[[-19 -22 -15 -25]
 [-19 -17 -14 -11]
 [ 21  32  22  25]
 [-20 -21 -15 -36]
 [-29 -36 -31 -35]
 [-34 -40 -38 -26]]
->
[[-19 -19  21 -20 -29 -34]
 [-22 -17  32 -21 -36 -40]
 [-15 -14  22 -15 -31 -38]
 [-25 -11  25 -36 -35 -26]]

[[-16  -7 -15  17]
 [  4  -1 -10   1]
 [-10   1  -9  11]
 [  5  -3  -6   7]
 [ 10   4   3 -17]
 [  1  -6   4  18]
 [ -1  -5  11  13]
 [  7   3  -1   9]
 [-10  23  20  12]
 [ 35  -7   7   4]]
->
[[-16   4 -10   5  10   1  -1   7 -10  35]
 [ -7  -1   1  -3   4  -6  -5   3  23  -7]
 [-15 -10  -9  -6   3   4  11  -1  20   7]
 [ 17   1  11   7 -17  18  13   9  12   4]]

[[  9  17 -16  18 -37  -8  16  10  -3 -14]
 [  8   0   6   5 -22   7   8  15 -14  12]]
->
[[  9   8]
 [ 17   0]
 [-16   6]
 [ 18   5]
 [-37 -22]
 [ -8   7]
 [ 16   8]
 [ 10  15]
 [ -3 -14]
 [-14  12]]

[[ 30  15 -35   9 -14  24 -16  18  25  13 -31]
 [ 39 -32 -35 -41 -14  37  26 -38  -4 -18 -35]
 [ 20  11 -22   5 -18  26 -29   4  21   1 -23]
 [ -6  21   6  15  -4  -3 -19  21  13   0   3]
 [-34 -15  31   1  25 -37  19   2 -17  -8  34]
 [-39  19  30  34  11 -40 -22  33   2   7  35]]
->
[[ 30  39  20  -6 -34 -39]
 [ 15 -32  11  21 -15  19]
 [-35 -35 -22   6  31  30]
 [  9 -41   5  15   1  34]
 [-14 -14 -18  -4  25  11]
 [ 24  37  26  -3 -37 -40]
 [-16  26 -29 -19  19 -22]
 [ 18 -38   4  21   2  33]
 [ 25  -4  21  13 -17   2]
 [ 13 -18   1   0  -8   7]
 [-31 -35 -23   3  34  35]]

[[  0   0  -1   1   1  -1   0  -1   0]
 [ -2   0  -2   4   0   0  -1  -2   1]
 [-11  -4 -37  41  21  18  -1 -36  19]
 [ -1  -2   0   4  -1   2   1   0   1]]
->
[[  0  -2 -11  -1]
 [  0   0  -4  -2]
 [ -1  -2 -37   0]
 [  1   4  41   4]
 [  1   0  21  -1]
 [ -1   0  18   2]
 [  0  -1  -1   1]
 [ -1  -2 -36   0]
 [  0   1  19   1]]

[[ 18  27 -18 -26  18  26 -19 -27]
 [ 21 -33 -23  32  25 -31 -26  30]
 [-42  16  26 -42  18  23 -42  21]
 [ 39 -23 -14  39 -31  -3  34 -36]
 [-14 -19  26   2 -28  16  18 -27]
 [ 12  20  23  21  14   3  -9 -18]
 [ 38 -12 -30  34   5 -37  22  21]]
->
[[ 18  21 -42  39 -14  12  38]
 [ 27 -33  16 -23 -19  20 -12]
 [-18 -23  26 -14  26  23 -30]
 [-26  32 -42  39   2  21  34]
 [ 18  25  18 -31 -28  14   5]
 [ 26 -31  23  -3  16   3 -37]
 [-19 -26 -42  34  18  -9  22]
 [-27  30  21 -36 -27 -18  21]]
